128 stands for zero in the data rows.
Here is a table of points, one per row:
[ 99 150 162 168  87  88 100 143 167 126 156 135 135  89 152  89 103 111
 149 142  91 164 156 150 176 144 120 122 109 110  91 155 111 107 121 179
 133  92 143 116 110  87  95 102 168 106 125 179 165]
[ 60 129 179 173 107 119 111 128 209 116 164 129 149 131 177 144  80 106
 170 127 111 148 131 167 156 170 122 104 141 207 106 143 134  78 119 160
 127 120 116 111  72  55  87 138 130 120 159 165 131]
[174 145 141 108 169 120 176 104 115 200 205 178  84 134  77 143 151 172
 144 166 111 105 148  70 152 139 133 106 134 163 109 100 138 117 129 108
 105 180 125  89 133 124 143 142  71 175 179 138 142]
[168 102 143 137 126 166 131 174 118  77  85 170 120  89  97 124 151 187
 117  70 146  85 125 139  71 115 107 149 154 174 142 144 168 155  75 102
  70 150 123 112 137 154 115 136 120 113  93 151 146]
[163 145 140 112 204 194 147 130 125 160 159 127 165 186 114 156 181 170
 109  51 126 160 112 116 162 145 195 192  99  84 203  42  77 120 139 196
 129 115  54 166 108 125 142  81 137  78 113  65  84]
[160 149 109  83 124 126 226 166 114 102 146 132  89  71 152 125 139 107
  85 109 150  60 183 142 122  96 164 103 128 147  87 164 215 132 117 134
 122 137 173 151 199  86  97 178 151 155  46 137 103]
[ 98 148 162 169  84  90 100 141 175 122 158 135 132  94 157  94  96 109
 154 140  86 167 154 156 173 146 120 121 114 119  88 153 112  99 115 175
 128  97 140 115 106  84  91 100 168 113 124 178 162]
[156 120 128 106 148 116 120 175 121  69  87 130 120  70  93 124 130  86
 106 129 156 125 144 146  78 154 140 130  76 105 151 111 137 110 134 168
 117 125 154 149 142  70 129 135 144 153  90 127 127]
[108 137 134  97 146 204 175 133 141 142 140 151  56 133  98 119 146 175
 155 103 152 167 109 136 128 137 105  84 125 140 138 101 121  86  71 116
 134 158 125 169 149  85 137  60 144  97 173 105 116]
[172 101 110 120 187 175 104  90 130 150 188 162 118 128  96 187 139 108
  81  81 132  78  89 147 189 108 193 196  94  87 191 107 168 107 162  97
 107 117  62 139 137 143 139 104  84 136 116 134  93]
[183 143 153 135 164 111 154 106 107 123 154 157 111 136  64 138 146 171
 136 144 117 134 150  61 127 141 107  81 137 147  94 105 109 136 111  90
  94 193 127  72 139 127 151 141  73 161 168 134 148]
[ 55  59  88  88  82 110 153  98 115 122  91 134 167 137 124 152 108  78
 158 125 125 140  96 108 128  95  83 149 139 120 122 140 140 128 159  91
 113 159 134 180 156 150 168 176 125 112 138 141  81]
[101 162 137 148 118 167 128 117 189 129 163 150 111 151 102  72 139  98
 168 136 133 183  78 140 109 154 157 109 123 121  90 112 116 116 134 161
 112 113 138 141 156  87 134 138 157  87 151 130 132]
[115  81  91  83 105 108 160 104 106  87  70 121 123 123 168 165 121 109
  92 153 104 137 111 133 107  75  83 139 173 110 119 181 136 179 117 105
 121  88 116 135  90 178 124 135 125 144 140 102  97]
[154 105 132 172 134 188 139 133 136 103 110 187 101  91 121  84 114 223
 100  65 128  69  95 138  78 119 116 150 139 150 151 134 200 145  96  85
  94 127 103 124 151 175  90 126  82 138 144 157 127]
[135 131  96 116 158  92 201 138 100  61  75 140 140 104 147 110  99 136
 116 137 130 128 126 129 103 103  78 150 132 158 142 161 156 157  62 136
 122 114 165 132 140 138 122 136 128 149  74  98  94]
[172 103 104 153 177  95  97 144  88 120 140  75 124 134  99 137 103 124
 153 125 138 162 146 107  92 126 125  83 153  77 103 131  97 136 110  96
 137 175 156  93 106 153 136 149 124 171  78 132 172]
[125 129 139 105 136 155 148 175 134  94 115 151  84 107  90 160 161 176
 119  86 180 131 128 149  98 143 112 140 113 153 161 131 134  98  94 141
 108 167 114 153 159 127 168 101 138 113 137 128 138]
[ 88 141 162 172 103 100 114 131 186 114 164 128 140 111 164 113  77 106
 174 143  91 143 148 157 170 158 116 121 127 158  87 159 121  89 130 173
 134 103 129 110  98  78  78 106 153 113 127 170 155]
[158 157 125 154 161 165 108 102 160 168  84 117 138  98 123 142 120 104
 136 127  92  73  76 165 161 121  93 139 177 119 156 152 158 189 142  79
  93 181 109  92  97 142 110 162 117 184 157 170 104]
[120 158 127 107 116  90  75  93 140 124 115  69 152 160 142 117 172 169
  99 102 158 147 138  91 124  78 129 111 120 153 133 165  72 137 175 125
 129  93 140 136 111 156 121 140 120 173 167 134 156]
[102 153 150 188 123 125 104 173 115 153  82 113 147 126 160  78 147 103
 134 187  95  78 177 105 177 139 159 103 117  93 109 162  77 118 120 162
 185 129 170 115 160 151  84 133 153  90  99 139 164]
[174 125 181  59 201 121  88  84 147 171 159 104 175 133 154 170 199 170
 134 112 137 169  58 140 193 189 161 184  56 113 181 107  94 105 117 159
  99 113  86 108 102 132 136 134  99 167 196 111 110]
[129 146 142 132  87 126  79 149 122 144 125 159  97 108  92  99 157 107
 118 122 114 156  99 119 102 115 153 164 134 110 112  77 174 152 160 176
 164  79 140 130 142 140 135 143 182 108 150 130 179]
[167 125 126 111 207 191 160 129 111 148 177 145 149 152 100 158 163 157
 101  73 120 131 113 125 167 144 188 201  78  66 204  43 120 137 155 156
 117 109  66 176  89 167 132  75 119 106 123  70  98]
[173 114 102 148 175  95  98 144  91 132 142  79 124 134  98 130 108 123
 158 120 148 155 150 110  92 123 126  84 151  90 102 132  94 136 113  99
 139 164 162 105 103 159 130 145 122 177  81 135 163]
[131 133 132 129 128 137 108 175 142  75 105 161  83  83 116 119 162 134
  99 118 129 131 144 134 111 168 145 129  95 104 148 123 137 115 142 152
 151 114 152 152 158  76 169 118 157 118 117 127 142]
[108 101  87  90 101 120 151 107  86 138  85 100 123 147 152 140  67 101
 140 143  64 133  85 134 106  83  69 129 142 104 152 179 150 182 119 101
 135 117 114 130  96 160 181 137 123 134 118 130  78]
[158 154  90 123 110 147 159 119 144 143 146 201  96 153 156 161 175 157
  50 115 146  99 110 189  83  61 123 159 112 113 170  93 148 188 173  99
  64  64  34 125 195 151  78 143  78 110 143 110 127]
[120 100  88  90 115 113 164 117  82 119  76 109 121 138 155 146  87 105
 115 148  72 147  84 126 103  78  71 135 151 104 141 192 136 182 106 104
 137  94 114 128  85 168 158 128 124 138 116 110  86]
[ 99 181 148 109  86  64 198 116 112 190 120 147  66 145 148  83 121 152
 148 106 208 126 165 119  49  71 164 115 108 214  78 147 142 153 160 120
 138  70 145 103 203 118  94 141 133 157  76  55 158]
[181 137 144 122 169 161 123 139 162 141  96  81 146 104 152 125 132 145
 128 159 119  86  59 176 173 145  93 149 117 117 136 118 170 147 185 134
  70 183 133 126  72 189 114 122 101 180 206 120  92]
[142 151 146 135  91 127  79 147 124 144 130 156  94 105  80  89 152 107
 117 121 107 159  98 121  96 119 144 152 130 103 108  84 163 150 160 185
 158  74 148 126 151 133 137 149 179  96 149 134 171]
[ 98 177 131 114  77 127 249 143 122  89 118 179 103 120 132 151 144 118
 108 107 194 120 178 134  79 130 152  96 143 146 162 133 174 139 159 122
 147  89 143 131 150 107 101 148 135 136  48  68 162]
[ 96 128 143 142  85 141 100 130 143 128 111 160  96 150 151 108 159 101
 103 107 143 163 118 136 131 113 157 167 126 127 126  86 156 159 145 157
 155 121 110 138 138 115 145 144 177 127 132 126 181]
[105 135 151 150 140 170 135 128 180 170 159 131 165 193 123 113 143 116
 165 138 172 179  79 137 139 173 170 115  72 141 123  89  95  82 117 140
 113 150 141 174 136  96 141 164 137  79 156  94 120]
[112  97  77  80  76  88 127  79 121  87  81 132 126 137 179 174 133  82
  80 161 151 124 154 169  81  82 113 137 187 143 124 126 139 156 173 112
  74 100 102 149 178 160  76 186 115 144 161 104 122]
[171 152 155  96 173 202 137 117 155 160 147 124 176 153 147 125 167 173
 142 108 132 168  83 139 144 157 154 192  74  88 173  46  80 123 129 187
 145 148  71 181 137 120 133  86 139  94 151  72 107]
[ 97  84  74  83  87  89 108  75 104  80  79 127 138 142 173 197 118  82
  89 159 149 126 126 155 103  90  94 146 189 132 115 124 135 142 175 102
  72 104 107 171 161 149  99 185 101 145 164 114  94]
[145 122  76 107  71 106 160 135  99  74 126  96  90 154 130 172 142 154
  57 143 153  89 134 150 129 102 116 114 177 114 125 120  91 166 171  98
 120  79 107 155  71 169 100 139 117 148 184 103 139]
[107 183 151 187 110 115 135 158 142 183 119 170 103 125 187  74 109 115
 182 102  67 138 171 188 212 156 130  86 155 130  89 157 117  69  82  80
 147 135 158 104  79 101  66 108 144 119 124 102 141]
[114  59  93  98 124 131 109  82 117 153 147 111 170 153  95 180 117  63
 119  93 112 101  97 119 159 111 139 176 138 106 154 145 166  79 178  79
 136 136 133 143 145 118 170 131 111 138  92 118  48]
[109 121 146 104 131 167 133 153 135 114 111 156  62 125  85 139 157 184
 118  96 148 159 115 146 113 152  98 114 117 151 128 118 110 101  67 137
 119 160 134 151 170 103 164  85 136  97 160 117 110]
[128 154  91 106 174  86 142 131 111  71 125 107 145 129 107 103  61 126
 146 147 124 113 131 123 127 120 115 103 104 147 179 126 184 154  51  85
 107 161 136 129 106  72 172 154 142 145  85 127  98]
[ 92  89  87  89  85 122 153  97 103 139  85 102 132 141 151 145  79 103
 153 133  76 118  97 131 118  86  71 130 143 108 140 166 158 179 134  92
 128 129 120 145 101 147 184 145 120 134 129 139  70]
[ 85 133 169 172 111 107 114 121 191 122 165 116 156 124 161 135  75 115
 182 158  94 119 143 154 160 168 116 129 131 191  90 162 137  87 143 172
 141 110 121 107  98  86  78 108 138 104 133 166 147]
[ 95 130 129 167 106 150 126 112 142 165 117  97 166 129 152 101 108  97
 187 180 123  81 190  54 164 162 156  92 141 135  84 163 116 136 105 118
 196 131 144  99 137 199  70 111 102  57  93 138 160]
[180 143 147 129 163 120 169 104 116 151 176 165 102 138  63 148 145 173
 140 164 105 118 161  63 135 142 109  97 144 157  96 100 122 134 117  96
  96 194 127  65 131 115 159 156  73 158 171 133 149]
[ 86 111 108 116  99  91  75  73 112 103 122 164 164 201 174 165 158  84
  97 112 203 170 129 121 113 116 130 145  99 183 145  79  82 105 166 101
  89 158 101 152 222 129 149 196 131 105  90 135  85]
[188 143  81 135 142  88 120 140  61  56 108  73 141 100  76 110 116  73
  85 177 129 105  73 125 109 106  93 108 121 121 124 168  89 129 138 119
 163  79 115 154  75 144 124  73 150 153 130  89 146]
[ 90 143 165 173  95  99 109 132 184 116 164 129 139 110 161 111  82 107
 169 145  90 147 149 160 169 156 116 121 122 154  88 158 120  90 126 175
 132 103 131 111 100  76  81 105 157 116 127 172 156]
These points spread out most along one direction. Take the direction at right angles to it along which they spread out most. Then take the direction at right angles to both along which they spread out most. Go by this last direction. How far along it is each point below, from 0 to 99? The average is 50, and the first point in the table lies past the average. One standard deviation of the points above along it is 16.
[121 138 135 132 119 135 117 179 136  62 104 167  97  78 115 132 162 126
  96 111 146 125 154 140 110 156 154 129 110 118 155 123 145 126 141 164
 153 122 149 146 150  82 168 119 162 122 102 116 142] 29
[105 178 163 180 109  82  60 197 113 127 113 163 133  43 176  40 142 145
  88 163 105 148 153 137 182 130 156 112 141  66 114 134  71  89  99 158
 135 108 171 126 124 113 118 103 172 105 101 160 144] 47
[142  62 121 112 107 160 115 160 129 167 154  81 183 176 107  90 110  80
 137 154 123 106 117 100 126 147 111 153 129  93 152 134 144  85 120  99
 147 168 143 148 127 154 168  85 116 141 154 104  64] 70
[124 106 185 146 116 149 164  73 164 159 146 102 193 121 176 148 129 180
 151 153 129 106  98 112 132 144 123 133 141 204 128 150 154 101 109 150
 138 144 101  91  89  87  98  54  77  41 201 177 147] 64
[121 125 141 157 121 131  74 187 130  85 101 177  88  78 129  97 155 136
  91 116 122 154 139 135 134 147 147 127 125 105 133 114 104 131 122 170
 144 107 158 138 178  87 175 110 161 115 119 129 136] 34
[127 171 156 151  96 156 178  70 120 148 122 104 139 119 157 117 128 147
 146 164 181  74 152  39 144 156 128  97 126 173  87 155 117 128  74 104
 181 156 142  74 145 145  76  67  57  42 122 157 154] 41
[124 159 118 154 153  80 104 147  86 181 129 105  93 138 114  78 138 123
 146  93 156 116 163  97  91 102 148 111 130 129  74 122  74 130 107 120
 148 122 180 135 121 167 108 132 158 213 122 140 107] 41
[ 95 201 130 123 142 159  45 149 103 124 120  99 212 121 133 123 110 114
 169 180 175  36 159  71 112 145 148  49 102 141 106 147  81 147 144 201
 208  76 178 144 174 164 103 115 126 115 100 183 186] 47
[123 105 140 123 175 148 121 144 105 127 164 110 187 216  84 120 138 115
  85  92 163 130 142 106 150 158 168 181  95 112 163  66  69  83 129 118
 148 135 123 176 122 179 169 121 131  77 104  75  84] 57
[172  72 105 155 171 114  96 136  88 156 162  80 104 141  87 143  96 154
 146 135 115 148 167 106  92 134 127  95 172  82 108 126 120 137 100  88
 134 176 143  52  98 118 160 173 117 162  96 128 175] 50
[ 94 105  75 100  74 142 146  93 138 169 122  89 138 130 127 155  83 100
 180 134  70  86 126 134 127 102 117 143 145 121 149 145 180 171 176  84
 113 151 119 118 125 142 207 151 142 140 128 153  79] 70
[167  69 105 149 163 125 107 128  95 189 179  89  93 145  73 148  95 169
 150 149 106 131 184 114  90 138 130 109 184 104 109 121 136 131 101  95
 129 168 140  41  94 106 174 182 112 168 110 128 169] 49
[127  84 143 120 163 106  86  97 129 127 108  51 177 154 150 159 144 150
 125 134 121 219 127 152 157 112 113 103 115 134 144 142 104 114 172 108
 146 155 133 137  58 172 129 105 107 176 132 176 128] 79
